Rotation paths and how fast each direction turns (degrees a step):
Each turn is a multiple of 5 degrees from 10 to 175, or 0.
Each row of a path follows its step; steps can be skipped.

step 2: [ -9.0   6.4  -4.5 -11.9  -5.0  20.1  14.1  27.6  -5.4  18.8  -8.7 -35.0
 -11.2 -24.2 -11.4   9.0  -5.5   2.9  20.8   7.8  24.5   6.3 -12.4 -40.5
  -3.0   1.8  -2.1  32.4 -16.9  -1.8  17.5 -34.9   2.3  -8.9  30.7 -16.5
 -31.8  15.7   8.5  16.7   0.3  -5.8   0.2   1.4   8.4 -11.4  -8.6   5.4
   7.9  17.4  17.2 -26.1 -21.3 -10.0  -6.8  -8.2   3.3  -0.7  31.7  -4.4
  17.1 -18.6  10.0 -37.4   0.6   6.9  25.7 -17.6 -11.3 -14.1  33.2  22.0
  34.2 -14.0 -38.8  -8.4   5.4   6.7 -12.8  -3.6   0.6]
step 5: [ -8.1  33.9 -27.4  20.2 -26.2   2.2  14.8  13.0  21.0 -11.7  16.5 -19.6
  15.9  -9.8  18.6 -18.1 -10.4  -5.0   1.1 -28.4   7.1  27.2   3.1 -10.4
  -5.1  54.6  -1.1 -16.2  -1.9   2.0  40.4 -15.4  -7.5  -0.8 -28.0  16.2
  -7.3  -9.9  11.3   9.9  10.0 -10.0  16.1  -3.7  29.9  -4.2  10.8 -22.4
  15.4   8.3 -22.8   0.0  -0.9 -19.0   9.0  -7.1  22.5 -23.5   7.4   6.4
 -18.2  14.0 -19.1 -22.8 -15.5  15.4  20.6  16.6 -20.5 -28.4   9.2  -6.2
  19.5   3.7  31.2 -14.7  24.0   5.5   8.8  -7.4   0.0]
step 8: [ -2.3 -12.6 -41.1   7.4   2.9  24.1  20.6 -12.9 -17.8   3.8  -2.1  -4.2
  -2.8 -23.4   7.1  14.5 -28.3 -36.9  -9.6  24.4 -20.2   6.6   2.2 -29.1
   7.3  15.1  -4.5  -0.7 -15.8  12.5  -5.5 -14.5 -18.0   4.0  13.9 -14.9
 -18.2   6.5  -5.7   8.2  28.8  27.6  37.0  -9.9   4.2  -8.0 -11.8   7.5
 -11.9   5.6 -10.5   7.0 -31.2   8.3  -8.9  18.0   7.1  14.1   0.2 -19.9
  -9.0  10.5  10.9 -15.2  28.8 -27.7   7.4  -2.4 -22.2 -14.6  -1.1  16.7
 -17.5  18.5  28.7 -25.4  11.9 -14.1  35.9  33.8  -8.4]
step 11: [  5.9  23.9  -9.0  19.7 -19.7   5.2 -21.5  -5.1   6.8  -2.5  -7.4  23.3
 -21.0   3.1   7.0  32.8  10.5 -17.8  -7.1   3.8  -9.7 -10.8  -0.7  -1.1
 -11.8  17.9  30.2 -17.9 -32.4   0.1  17.6 -10.2   4.2  -9.5  -2.1  23.1
 -19.3 -13.5 -27.5  26.3 -15.8  32.7  12.2   1.8  -1.1 -13.7   8.7  -8.1
  -6.7 -46.3   6.9  32.5   5.8 -20.7 -21.4 -15.5  17.9 -19.7  -8.8 -13.3
   7.6 -18.6  -7.0  11.2   4.4  37.1   1.9  13.9  16.7 -17.7 -15.9  18.0
 -25.6  40.7  -0.4 -15.9  18.7 -19.2   3.8 -12.9 -16.4]
step 17: [-19.9  29.6  10.1 -17.4  -3.5  -4.1  -3.7  15.1   4.2   5.2  10.3  15.3
   9.4 -43.6   6.5  -9.6 -14.9  14.4 -12.8 -15.6  17.7  -6.9 -11.7  15.6
 -52.3 -35.9   6.3 -10.0 -50.4 -37.1   4.2 -33.0   3.0   4.4  -3.2  -1.9
  -2.7 -10.3  -1.7   2.1  -1.6 -27.8 -12.2  20.8  28.1   8.0  25.9   3.8
   6.4 -15.1   7.5  -8.5  17.5   0.4 -15.1 -21.9  -4.8  -2.5   7.2 -21.8
   1.6  -8.6  -7.3  23.6   8.0 -14.6  25.0 -20.1 -12.2 -23.5  12.5  28.3
  -8.5   5.6  -9.2  -0.4  -8.7  -9.6   0.8 -15.0 -10.8]
step 19: [ -4.6  -3.0   9.4  -0.4  12.1   4.3  -9.3   1.3  -0.8  32.0 -26.4 -10.0
  12.0  20.4 -15.1  34.9  10.1 -36.8  -4.9   6.2   4.0   9.0  -8.2  10.7
  -2.0   2.2   6.0  16.9  -5.2  24.9 -24.5  -0.5  23.5  -1.7  40.5 -25.0
 -37.7  18.8  -7.2  18.7 -24.7  26.0   5.0 -27.9  28.8  -9.3 -16.5  -1.4
  21.2 -23.9 -11.1  18.9  28.2 -14.7   2.6 -12.6  14.1 -17.7  24.0  -0.7
 -19.8  -3.8  -4.3  -2.6  39.1 -18.6  -8.3  -5.7 -17.1 -15.3  14.4  -0.6
   9.7 -14.7  -8.8   8.5   6.1 -18.0  -2.3 -29.7 -17.6]
step 32: [-20.0   0.7 -18.1 -12.1   1.8 -12.7  -3.6  23.8  17.8   3.0  -5.1   4.2
  -7.6 -18.8 -19.5  -6.7   0.8   4.7 -21.2 -35.5  26.1   1.2  -2.5 -29.7
 -41.2 -18.7  21.5  20.0   4.4   5.3   2.1  -8.2  10.5  -0.3 -16.4 -23.2
   1.1   2.7 -26.6  14.8  19.9   5.6  -0.3 -10.3  11.5  15.5 -33.8   3.7
 -17.9  -9.3 -33.6   1.6  18.2 -32.3 -11.6  27.9 -20.0 -25.2  -0.3  27.6
   5.5   8.0  -9.5  28.3   6.8  -3.6  48.0  -7.5 -20.3  18.6   3.6 -33.1
   4.6 -11.1   1.2  -3.1   2.6   9.2 -23.2   5.0   5.5]
[  2.2  -3.1  -5.5   3.2   4.9  -1.8   2.5  -0.9   2.6   1.4  -4.1   9.1
  -1.8   0.5   4.1  -1.0  -3.3   3.3  -7.7   2.7  -3.5 -10.0   4.0   3.1
   2.8  -5.5  -5.1   0.9   0.2  -4.6   1.2  -3.1   3.1  -0.7  -4.0  -6.9
  -2.2  -4.2  -0.2  -3.7  -2.6   6.6  -5.7   1.9  -1.1  -5.1   3.6   2.7
  -0.3  -5.1  -3.1  -1.2  -0.2  -9.5  -6.9   6.3   1.4   1.5   2.1   1.5
   4.5   0.9   1.0   1.4  -1.6   7.7   5.2  -0.5  -1.5   3.3  -7.5  -4.4
  -2.6  -1.4  -2.4  -4.0  -0.4  -2.5   0.7   0.1   4.1] : 20
[-2.2 -9.0  4.5 -0.4  2.6 -0.1  3.4 -0.9  3.8  1.6  7.7  6.7 -5.4 -3.4
 -2.6 -0.2 -1.3 -4.4  3.9  3.9 -1.8  1.1  7.2  0.1  2.0 -2.8  6.4  0.2
  3.1 -1.7  0.1  0.3 -3.0 -6.2  8.7  0.6 -4.2  1.8  5.8  2.3  1.2 -2.7
  3.2  4.3 -3.7  0.0  4.5  2.3  4.7  5.1  1.1 -2.6 -6.5 -2.4 -2.4 -4.2
  2.2  3.5 -4.0  2.0  1.8  6.8  6.4 -3.6 -2.1 -4.2  8.7 -2.1  1.2 -0.2
 -2.8  3.9 -0.8  5.8  3.7  1.0 -1.2  0.0 -8.3 -4.1  2.1] : 55
[-6.0  2.7  0.3 -1.5 -1.4 -0.4  4.3  0.4  8.9 -5.4  0.1 -4.8  1.5  3.9
 -4.8 -2.9  3.1  6.0  4.5  4.8  9.3 -4.5  0.9 -0.6  0.5 -4.8  4.3  1.9
  2.6  1.8 -0.7 -6.6  2.2  3.1 -2.4  1.3  3.4 -1.0 -4.1 -3.9 -4.5  0.1
  0.1 -5.0 -2.4 -1.3 -3.0 -6.1 -0.1 10.3 -1.8 -0.1 -2.8  1.9 -3.2 -1.1
 -7.7  5.5 -3.0  1.5  5.8  5.0  3.0  0.5  7.2  4.4 -3.9 -0.6 -5.9  6.7
 -1.8 -5.4 -3.4  0.9  0.6  1.0  3.2  2.7 -4.4 -1.8  1.6] : 130
[ 0.3  0.6  2.5 -4.6 -2.8 -2.3  2.6 -4.7  1.9  0.3  0.3 -0.7  4.7  6.8
  1.1  0.0  9.4 -0.4  0.8  0.8 -1.1  7.2 -2.2  0.5  7.3  0.8 -1.0  1.7
 -0.8 -4.1  8.4  1.1  2.4 -2.6  3.6  0.8  0.5 -3.6 -2.6 -3.1 -7.2  5.9
 -4.7  4.9  3.6 -2.9 -2.4  3.0  2.3 -3.9 -4.3  1.1  1.0  3.2 -7.4 -2.5
 -0.5 -1.0 -0.3  0.9 -1.6 -2.4  2.8 -4.5  4.8  1.6  2.3  1.8  8.6 -5.0
  6.1 -1.8  5.7  7.2 -0.9  1.7  6.1  0.9  2.4 -8.2  8.9] : 45
[ 7.9  1.4  0.0 -4.2  0.7  3.6  1.7 -6.0  5.8 -0.6  7.5  0.3  0.1 -0.3
  3.3 -5.4 -2.0 -5.2 -3.3  4.1  2.5 -1.8 -1.6 -2.4 -0.6 -4.0  0.8  0.8
  1.0  3.2  3.3  0.4  4.4  6.6 -2.1  3.3 -1.2 -0.8 -3.3 -3.0 -6.7 -0.5
  0.9 -0.9 -4.3  2.7  3.3 -1.8  1.1 -6.4  2.8  4.7  7.9  2.9  6.7  5.2
 -3.1  7.2  4.6  1.2  3.9  8.9 -1.9  2.9  1.2 -3.2  4.2 -5.3  7.7 -4.4
  1.0  4.4 -0.3  0.0 -3.5  3.6 -3.7 -6.1 -0.1 -3.4 -7.0] : 135
[  2.8   5.2   6.5   0.6  -2.5  -1.2   3.3   2.7  -0.2  -4.6   3.8  -7.5
  -7.3   2.3  -1.0  -6.0  -1.4   2.0   1.0   1.8   2.7   1.7  -3.3   2.9
   3.7  -5.2 -10.1  -3.7  -0.4  -6.6   5.3   1.7  -3.0  -0.9  -0.4  -6.5
  -0.3   3.9   2.8   1.0  -1.6   2.3   3.6   1.9   2.4   1.6   1.3  -4.3
   5.0  -0.4  -1.9  -5.8  -9.2  -1.9   2.7  -0.2  -2.4  -3.9   3.1   5.9
  -3.7  -2.4   3.0   7.7  -7.4   0.2   0.1  -2.4  -5.5  -1.0  -0.8   0.7
  -1.8   4.6  -4.2   5.7   3.6  -7.0   4.0  -1.3  -4.8] : 90
[-0.2 -2.2 -3.0 -2.2  3.0  2.1  0.4  3.2  3.8 -7.2  1.9  4.1  2.6  6.7
  1.6  4.3 -4.0 -5.7  3.9  3.9 -3.5 -1.1  3.3  0.7  4.9 -0.3  0.5  5.2
  0.2 -1.3 -1.5 -8.3  1.7  2.9  5.5  4.0 -5.2  2.3 -2.2 -5.6 -4.5 -0.3
  0.3 -5.1  6.5 -6.0  0.6 -6.7  3.6 -2.9  4.0 -2.3 -1.7  0.1  8.3 -4.0
 -1.9 -6.6  0.2 -1.8 -3.4 -4.1  3.2 -4.6 -3.9  7.1  1.9 -3.7 -5.1 -4.9
  4.4  3.0  2.7 -4.4  4.7 -6.5 -0.4  1.4  5.2  2.0 -3.6] : 125
[  3.9  -1.9   5.9   5.2  -0.7  -6.3  -1.4   0.4  -0.7  -2.7  -3.5   6.0
   2.4  -4.7   0.1  -1.8   1.2  -2.3   0.8  -1.7   1.6   4.4   2.9  -9.1
  -1.5 -10.8   2.2  -0.1  -1.3   7.1   3.1  -8.3   2.3  -8.0  -4.9  -3.3
   4.6  -0.4  -0.3  -1.2   1.8  -0.8   2.9   0.1   3.6   1.0   2.4  -1.8
  -0.9  -4.8   1.7  -3.3   7.0   3.2  -2.0   1.2  -2.6   4.1  -7.1   2.7
   3.0  -3.7   7.6   5.9  -6.6  -2.7  -4.5  -1.1   1.3  -3.3   2.3  -4.0
   2.8   4.5   4.2  -4.4   3.2   1.8   2.9   4.5  -1.9] : 125
